Turns in one plane each, and the order they were made in; the first pair answered:
turn J:
[  9.5   8.4  -6.0   5.9   3.7 -18.9 -10.2   0.3  38.4 -53.2  28.0]  ->  [  3.0 -12.5 -10.2 -30.1  -0.2 -20.4 -14.7   9.0  15.5 -44.3  41.6]
[-10.3  -9.0  -3.0 -12.2  10.5  -6.1  16.0  21.7  22.4   6.6  48.3]  ->  [ -3.2  11.2  -1.9  29.0  17.2 -12.0   7.0  24.8  31.2 -12.1  28.1]
[-13.3 -35.3 -12.2   2.2 -11.0 -33.6 -20.5 -10.1 -15.3 -17.7  18.1]  ->  [-10.8 -24.5  -2.4   2.9 -11.7  -7.8  14.9 -41.9  28.5  -0.8  24.2]
[-11.6  -3.2   4.6   0.6 -11.7   5.4  -8.3  10.0  12.0 -14.5 -18.1]  ->  [-14.7 -10.2   3.5 -16.1 -13.7   7.8  -5.4   8.6   8.9  -7.6 -11.8]
turn K:
[ -5.9  13.7  19.2   9.0  -1.5  26.0  14.9  16.3   4.9  -2.1 -27.4]  ->  [ -7.0   9.0  14.9   7.7   9.5  21.5   7.5  34.2  10.8 -14.2  -8.0]
[ -2.4  -4.8  -4.1  -5.4  -6.6  -4.2 -21.4  38.8 -47.1  -9.0 -26.7]  ->  [ -1.4  -6.3  -4.9  -5.3  -7.1  -5.5 -22.2  37.3 -48.2  -7.6 -25.9]
[ -7.5  20.8  19.1   7.6 -15.1  20.5  21.1 -23.4  21.5  29.2 -36.4]  ->  [-12.4  24.1  23.8  15.5  -0.7  30.6  23.5   6.2  35.4  11.2 -28.6]
turn U:
[ -4.1  -6.2   9.9  14.0  13.5   7.1 -11.8   5.2  13.0 -22.3  -4.1]  ->  [ -8.6 -10.5  12.4   5.0  12.1   7.6 -12.8  13.9   1.5 -21.2  -8.4]
[  8.6  -1.9 -11.2  -3.0  -2.0  -9.9 -20.2  22.8 -12.6   8.4  13.5]  ->  [  6.6   1.9  -4.7  -4.5 -11.1  -6.4 -15.4  12.1 -25.5  17.4  -8.5]
[-15.4   3.5   4.9   8.4 -24.0 -14.3  -2.5  -7.2 -33.4  -3.4 -55.6]  ->  [  0.6  18.7  -4.3  39.4 -13.6 -23.3   0.6 -34.9  15.0  -9.1 -34.1]
[ 22.2 -12.1 -11.7  -2.8  -9.0 -25.6   2.6 -37.8  -0.5   3.0  13.5]  ->  [ 18.5 -20.3 -15.0  -9.7  -2.4 -26.6  -3.4 -20.4  -2.0  -4.9  29.2]
turn H:
[ -5.0  -9.1  -4.5   8.7  10.4 -10.2 -15.3  18.6  -6.5 -10.4 -10.4]  ->  [ -7.6  -1.8   1.7  14.7   9.0  -2.6  -7.4  17.2  -3.7  -8.0 -24.0]
[ -8.7  -5.6  30.4 -22.0  10.7  38.3  -5.5  37.7 -10.0  -5.5   7.8]  ->  [ -9.4  -6.7  31.4 -24.3   7.9  38.8  -4.9  36.6 -14.8  -3.3   5.2]
[ -0.7  -1.8  -5.3  -5.3 -21.7   8.0   7.4 -13.2  -8.3  14.3 -12.8]  ->  [  2.9 -12.5 -18.9  -6.0  -8.2  -7.3 -10.1  -0.5   1.5  -0.2  23.1]
[ -3.6  28.1  46.0  11.2   6.5  12.4  26.3  27.4  17.7  -5.8 -31.4]  ->  [ -3.0 -10.5  28.2 -42.5 -14.3 -18.1   0.8  11.6 -43.2  19.7 -20.1]
turn P:
[ 13.1   1.4   8.7   1.4 -13.1  -0.8  -4.1  -5.1 -21.3  19.7   6.0]  ->  [  5.6  -0.9  14.2  -2.2  -5.1  10.0  -1.7  21.6 -17.0   9.7  13.8]
[ -1.2  17.9  -0.2  -4.1 -14.7   5.2  14.9  12.2  -1.3  -0.7   3.6]  ->  [  3.4  19.4  -2.9  -0.4 -19.9  -2.4  12.4  -0.6  -5.5   3.8  -1.4]
[  2.2  -2.9   2.8 -10.7   9.9  10.7 -19.3  15.6  -9.6 -13.5 -34.0]  ->  [  2.4   0.3   8.1 -17.2  10.7  30.2   6.1  -2.5  22.9  -2.2 -21.4]
[ 13.7   7.3 -22.0  31.1   5.4 -47.0 -39.4  -6.1 -20.7 -18.5  -8.7]  ->  [ -8.6   4.6  -2.5  10.2  33.2   9.9   2.6  42.2  36.5 -29.4  31.4]
Now pairs of rows:
Each pair is two turns apart.
[  5.1   4.5  -7.3 -12.0  -4.7   4.1   4.6 -42.3   7.0  25.2  -2.1]  ->  [  7.6   2.7 -12.7  -8.5  -0.2  -2.3  -2.2 -41.4  13.9  20.3   9.7]  H K
[ 25.1  -6.0   4.9  13.9  -7.1 -21.1  -4.6 -20.7   7.1  13.4   5.3]  ->  [ 16.0 -15.9   4.2   5.2   0.7 -24.7 -19.1  18.3 -13.2  -2.1  11.6]  P K
[  2.9  16.9  -7.1  23.0 -11.4 -17.3  -4.9  13.3  10.2 -23.4  -9.9]  ->  [  2.9   1.0 -15.9   1.2 -18.9 -30.4 -17.3   8.3 -14.2 -13.8  -3.3]  H H
[ 5.5 -4.6 -7.6  7.2 12.1  0.1 -7.8  0.8 16.3 -1.6 23.7]  ->  [ -5.2  -8.6   2.9 -10.9  -4.2   8.4  -3.7   6.4 -23.0  12.3 -10.7]  U U
[-26.9  -9.7 -17.8 -28.0  -7.7  -2.5   0.6  -0.8 -20.6   2.2  14.6]  ->  [-19.7   4.6 -14.3 -11.4 -18.0  -0.9  11.8 -33.5 -10.7  14.4  -6.1]  K U
[-23.3  -8.4  -7.5  23.6   3.3 -22.6  -5.8 -40.8 -15.6  -9.8  10.4]  ->  [-42.8 -13.1   7.6   9.0   7.5  -0.8  -0.3   5.7 -37.0 -18.4  -2.6]  P U
[-10.0 -11.0   3.0 -29.4  12.6  20.8   8.3  29.3  15.7  -3.9  29.7]  ->  [  9.1 -13.9 -13.3 -30.0 -10.6 -12.8  -5.2 -34.7  -1.2  22.0  21.5]  K P
[  6.0 -15.5  -2.0  -1.0  -6.3 -25.9  -7.2 -10.5   0.7   0.2   1.7]  ->  [  1.4 -20.5  -0.4  -7.7  -2.0 -22.1  -8.9   5.0  -1.2  -3.5   8.6]  H J
[-11.6 -12.0   0.0 -24.5   0.6  12.0   9.4  14.0   6.1   8.4  14.4]  ->  [-10.1 -10.3  -1.1 -19.4   4.7  12.0   9.7  14.6  14.2   4.9  18.8]  H K
[ -8.0 -37.1 -28.1 -41.6 -17.0 -25.3  -2.3  -1.2 -34.7  37.4  19.3]  ->  [  7.3 -10.1 -24.4  -5.1 -26.2 -26.7  13.3 -54.8  -4.6  50.0  -2.8]  J H
[ 12.0 -10.8   0.8   5.5   8.6 -15.4  -5.4  -1.4  11.0 -13.4  -0.7]  ->  [  6.6 -21.6   2.7 -17.6   3.0 -10.2  -1.0   0.2  -4.6  -2.4  -0.5]  J U
[  3.3  -9.3  -9.1  26.0   3.6  -2.8 -12.6  31.7  -5.6  -7.7  -4.8]  ->  [  2.6 -14.4 -12.5  19.3   4.4  -5.5 -15.5  32.6  -7.5  -7.1   3.6]  P J
[ -0.6   3.2  -3.5   8.0  -4.4   3.6  11.5 -22.2  18.2  19.8  -4.3]  ->  [ -2.2  -2.3  -4.6  -0.7  -9.9  -1.0   6.8 -25.4   5.6  24.0  -5.0]  H K
[ -1.8 -13.4  10.1 -14.7 -18.3   0.8  -2.7 -19.2 -15.4  18.9  -5.7]  ->  [ -5.5 -21.5   5.0 -18.0  -6.0  -3.6 -15.2  13.2 -17.4   1.4  14.3]  H U
[  4.8 -28.2  24.9 -43.8  11.0  13.7  14.0  59.0 -26.5  10.5   0.8]  ->  [ 10.4  -5.8  37.2 -20.3  -9.2  18.6  26.5  21.7 -35.3  26.3 -50.6]  U P
[  2.0  -1.0   6.6  -3.7 -14.9  15.3  15.9   5.0 -11.9  -9.0   2.4]  ->  [  4.3   2.6   4.1   8.2 -14.6   5.9   5.3   5.8 -18.9 -15.8  -3.5]  U J
[  0.6   2.5   1.4  -9.9  -8.4  13.2  10.0  -2.4   0.8   3.3 -14.2]  ->  [ 3.5  1.9 -5.2 -1.2  4.5  8.6  3.4  9.0 18.6 -9.7  7.0]  H H
[-1.1 -8.2 -0.6 -6.6 -5.1 -0.9  5.9  7.6 14.8 -1.7 28.6]  ->  [-0.2  3.8  5.9  5.7 -7.9  7.2 17.1 -2.3 24.5  1.5 14.6]  K H
[ -1.0 -18.4  -1.8 -17.9   7.3 -17.8 -17.7  13.3  -9.0  -0.1  23.2]  ->  [  8.1   8.7   3.1  24.7  13.8 -13.4  -7.7  -4.0  26.5  -8.5  10.9]  P J
[ 14.8  -5.3 -14.0  -8.0  -1.5 -28.0  10.7  -9.0  19.9  -0.2  11.4]  ->  [  9.9 -10.9 -13.4 -12.3   0.5 -32.7  -2.7  15.6  -0.8 -10.1   7.3]  J U
[ 28.0   5.5 -28.2  25.2   2.9 -24.1  -8.5 -40.7  39.5  -6.8  28.7]  ->  [ 14.4  -2.9 -24.8  25.5   9.8 -33.2 -41.5  28.6 -10.7 -38.1  11.7]  K P
[-24.2 -20.6   2.5  -9.9  -9.2 -30.7 -18.6 -11.8 -22.8  12.9  -1.6]  ->  [-27.0  10.6  23.2  25.6  -4.5  -1.4   9.6 -10.5  10.4   6.5 -29.7]  H H
[ -4.9   3.5  12.1 -15.6 -12.1   6.0   8.5  -0.6 -30.0   9.9 -22.5]  ->  [  3.4  22.3  13.9  18.3  -2.2  11.0  18.6 -13.6  11.6   2.3 -18.5]  U K
[-15.0  -7.4   2.8 -16.0  10.6  18.9   2.0  34.6   8.2 -18.7  15.6]  ->  [ -5.4 -22.6 -12.0 -33.5  -0.5  -3.6 -12.6   7.5  -8.6  -3.1  28.8]  K K
[-7.8 12.3  5.1 19.9 10.6  9.5 10.1  3.3 31.5 -0.5  0.7]  ->  [-10.9  -8.3  -5.4  -2.8  15.4  -2.5  -5.0  21.0  15.4  -3.5  26.5]  U K
[-14.4 -10.1   4.7   0.1   3.0 -34.4 -28.2  28.4 -27.9   0.4   7.5]  ->  [-27.4 -11.5  21.5 -27.8   4.3  10.1  18.1  23.8   5.7  21.0  18.3]  P U
[-11.3   5.6   1.1  10.6  -7.1  -3.0   0.9  17.9  -1.0 -29.8 -21.6]  ->  [-11.2   3.1  -0.4   1.5  -0.2   7.3  15.9   8.9  29.2 -24.9   3.3]  P U
[ 22.9  11.6 -20.3   5.6  -8.4 -38.2  16.4 -42.5  29.6  -3.6  35.5]  ->  [ 15.4  14.4 -16.7   9.3   6.3 -26.7  19.4 -13.3  44.8 -20.3  47.7]  U J
[-3.4  2.7 16.8 -4.2 25.2 10.7 -8.0 20.7 12.6 -3.6 10.8]  ->  [ 2.3  3.8 12.8 -1.1 25.0  6.4 -7.1  6.7 22.7  0.0 19.0]  K J
[-2.4  3.7 -4.4  4.2  5.2  1.3  1.7 -0.9  9.8 -3.2 14.6]  ->  [  2.6   6.3  -4.6   7.5  -2.6  -7.0  -3.1 -13.1  -1.4   1.4   2.5]  P K
[ 17.0  -7.5  -4.1 -16.2 -19.8 -10.2  -4.6  15.5  14.0  14.7   2.2]  ->  [ 16.9  -1.5  -3.1  -3.7 -14.5  -8.7  -6.4  23.2  23.6   5.1   5.2]  J U
[-16.2   8.0   7.8   7.0   9.8  23.6   2.4  27.8   8.9   1.4  -5.2]  ->  [-15.2  -8.3   1.4 -17.6  -4.6  10.6  -6.6  13.6 -23.8  18.1  -9.3]  U H
[ -5.3  -1.9   2.3  16.7  -5.5 -13.1 -12.5 -10.7 -14.5  11.3 -24.4]  ->  [  0.5   0.0  -2.1  22.4  -1.7 -16.9 -12.9 -21.0  -0.3  10.6 -13.3]  U H
